[[143 131 137]
 [128 123 134]
 [154 145 130]]
->
[[128 123 134]
 [143 131 137]
 [154 145 130]]

[[139 120 116 122 125 129 121 119 126 124 130 137]
 [132 122 121 118 115 130 132 126 126 136 130 140]
 [123 126 109 122 119 133 125 134 116 125 123 128]
 [133 130 143 129 123 130 117 120 142 124 146 138]
 [145 126 149 130 123 133 118 110 150 122 136 143]]
->
[[123 126 109 122 119 133 125 134 116 125 123 128]
 [132 122 121 118 115 130 132 126 126 136 130 140]
 [133 130 143 129 123 130 117 120 142 124 146 138]
 [139 120 116 122 125 129 121 119 126 124 130 137]
 [145 126 149 130 123 133 118 110 150 122 136 143]]

[[152 129 100 125 155 136 134 150 143 103 123 152 102 112]
 [128 133 151 122 114 150 120 150 132 124 107 128 134 151]
 [145 152 105 111 141 121 146 114 153 132 147 101 107 157]
 [ 99 128 145 145 123 146 138 123 126 105 145 155 107 125]
 [146 149 138 102 125 124 145 135 109 110 155 114 132 114]]
->
[[ 99 128 145 145 123 146 138 123 126 105 145 155 107 125]
 [128 133 151 122 114 150 120 150 132 124 107 128 134 151]
 [145 152 105 111 141 121 146 114 153 132 147 101 107 157]
 [146 149 138 102 125 124 145 135 109 110 155 114 132 114]
 [152 129 100 125 155 136 134 150 143 103 123 152 102 112]]

[[131 131 131 155 130 128 129 115 115 126 104 126]
 [125 126 126 114 127 128 127 133 133 129 140 129]]
->
[[125 126 126 114 127 128 127 133 133 129 140 129]
 [131 131 131 155 130 128 129 115 115 126 104 126]]

[[122 117 123 124 135 136 134 120 116]
 [127 121 139 125 119 132 120 118 129]
 [146 130 116 111 125 137 121 124 130]
 [136 131 124 120 119 125 118 127 132]
 [125 128 129 127 124 124 125 127 127]
 [145 138 149 128 103 128 105 124 150]
 [128 128 118 122 125 123 124 128 126]
 [139 124 125 111 116 135 114 114 126]]
->
[[122 117 123 124 135 136 134 120 116]
 [125 128 129 127 124 124 125 127 127]
 [127 121 139 125 119 132 120 118 129]
 [128 128 118 122 125 123 124 128 126]
 [136 131 124 120 119 125 118 127 132]
 [139 124 125 111 116 135 114 114 126]
 [145 138 149 128 103 128 105 124 150]
 [146 130 116 111 125 137 121 124 130]]

[[157 115 136 148 153]
 [ 98 145 106 113 107]
 [102 118 122 133 116]
 [142 129 129 142 149]
 [106 124 141 122 130]
 [123 139 102 141 109]
 [119 130 135 121 102]]
->
[[ 98 145 106 113 107]
 [102 118 122 133 116]
 [106 124 141 122 130]
 [119 130 135 121 102]
 [123 139 102 141 109]
 [142 129 129 142 149]
 [157 115 136 148 153]]

[[151 114]
 [129 136]]
->
[[129 136]
 [151 114]]
---
[[109 114]
 [138 117]
 [152 127]
 [135 125]
 [125 125]
 [135 123]]
->
[[114 109]
 [117 138]
 [127 152]
 [125 135]
 [125 125]
 [123 135]]

[[128 128 129 128 128 127 128 128 128 128 128 128]
 [127 130 129 130 128 126 128 129 128 129 128 129]
 [130 125 142 129 128 129 128 123 130 128 124 121]
 [129 127 128 128 128 127 128 130 128 130 127 126]
 [125 123 147 136 125 112 130 138 118 134 124 148]
 [127 131 126 131 128 123 128 135 127 139 128 133]
 [126 136 124 134 128 116 128 145 125 156 129 139]
 [126 127 130 123 129 132 128 122 126 121 128 131]]
->
[[128 128 128 129 128 128 127 128 128 128 128 128]
 [129 127 130 129 130 128 126 128 129 128 129 128]
 [121 130 125 142 129 128 129 128 123 130 128 124]
 [126 129 127 128 128 128 127 128 130 128 130 127]
 [148 125 123 147 136 125 112 130 138 118 134 124]
 [133 127 131 126 131 128 123 128 135 127 139 128]
 [139 126 136 124 134 128 116 128 145 125 156 129]
 [131 126 127 130 123 129 132 128 122 126 121 128]]

[[129 127 128 128 129 128 128]
 [134 124 113 123 118 130 137]
 [132 124 119 125 123 129 133]
 [135 123 108 121 115 131 140]
 [134 124 111 122 116 131 138]
 [129 127 127 128 128 128 129]
 [136 122 106 120 113 132 141]
 [130 126 123 126 125 129 131]
 [133 124 116 124 121 130 135]]
->
[[128 129 127 128 128 129 128]
 [137 134 124 113 123 118 130]
 [133 132 124 119 125 123 129]
 [140 135 123 108 121 115 131]
 [138 134 124 111 122 116 131]
 [129 129 127 127 128 128 128]
 [141 136 122 106 120 113 132]
 [131 130 126 123 126 125 129]
 [135 133 124 116 124 121 130]]

[[134 139 118 126 138 139 140 136]
 [134 107 121 135 113 129 131 129]
 [131 132 123 128 129 134 136 131]
 [102 134 136 141 118 126 123 114]]
->
[[136 134 139 118 126 138 139 140]
 [129 134 107 121 135 113 129 131]
 [131 131 132 123 128 129 134 136]
 [114 102 134 136 141 118 126 123]]

[[128 128 129 127 128 128 128 127 129 127 127]
 [128 128 129 127 128 128 128 128 129 128 128]
 [128 129 129 127 128 129 128 128 128 128 127]
 [117 110 129 135 145 128 127 119 126 102 125]]
->
[[127 128 128 129 127 128 128 128 127 129 127]
 [128 128 128 129 127 128 128 128 128 129 128]
 [127 128 129 129 127 128 129 128 128 128 128]
 [125 117 110 129 135 145 128 127 119 126 102]]

[[126 129 114 123 134 119 130 129 129 119 122]
 [141 129 109 127 122 126 119 127 137 131 126]
 [121 137 138 121 125 134 138 139 138 136 131]
 [126 128 115 124 134 119 130 130 129 119 123]
 [149 123 104 127 117 134 112 123 141 139 130]
 [120 134 137 120 127 136 138 137 135 135 131]
 [112 105 134 136 139 116 127 125 117 131 147]]
->
[[122 126 129 114 123 134 119 130 129 129 119]
 [126 141 129 109 127 122 126 119 127 137 131]
 [131 121 137 138 121 125 134 138 139 138 136]
 [123 126 128 115 124 134 119 130 130 129 119]
 [130 149 123 104 127 117 134 112 123 141 139]
 [131 120 134 137 120 127 136 138 137 135 135]
 [147 112 105 134 136 139 116 127 125 117 131]]
---
[[150 134]
 [143 143]
 [149 137]
 [138 148]
 [141 145]
 [151 132]]
->
[[138 148]
 [141 145]
 [143 143]
 [149 137]
 [150 134]
 [151 132]]

[[134 135 115 129 127 134 136 113 125 128 122 128 133]
 [142 128 128 103 134 126 133 111 128 124 131 125 152]
 [129 141 130 121 111 121 129 140 127 128 130 125 132]
 [121 136 114 121 130 134 123 154 127 140 151 120 123]
 [122 133 123 121 101 121 136 136 129 126 122 125 140]
 [117 129 133 100 125 127 129 108 123 126 134 133 129]]
->
[[117 129 133 100 125 127 129 108 123 126 134 133 129]
 [121 136 114 121 130 134 123 154 127 140 151 120 123]
 [122 133 123 121 101 121 136 136 129 126 122 125 140]
 [129 141 130 121 111 121 129 140 127 128 130 125 132]
 [134 135 115 129 127 134 136 113 125 128 122 128 133]
 [142 128 128 103 134 126 133 111 128 124 131 125 152]]

[[149 110 124 156 100 105]
 [121 133 130 115 137 132]
 [135 131 120 130 132 123]
 [105 112 126 121 121 143]]
->
[[105 112 126 121 121 143]
 [121 133 130 115 137 132]
 [135 131 120 130 132 123]
 [149 110 124 156 100 105]]

[[130 128 118 158 139 125 125 137]
 [139 125 108 127 127 128 100 135]
 [127 128 129 128 128 128 127 128]]
->
[[127 128 129 128 128 128 127 128]
 [130 128 118 158 139 125 125 137]
 [139 125 108 127 127 128 100 135]]

[[135  99 115]
 [124 132 131]]
->
[[124 132 131]
 [135  99 115]]

[[120 150]
 [102 131]
 [125 145]
 [119 109]
 [153 138]]
->
[[102 131]
 [119 109]
 [120 150]
 [125 145]
 [153 138]]
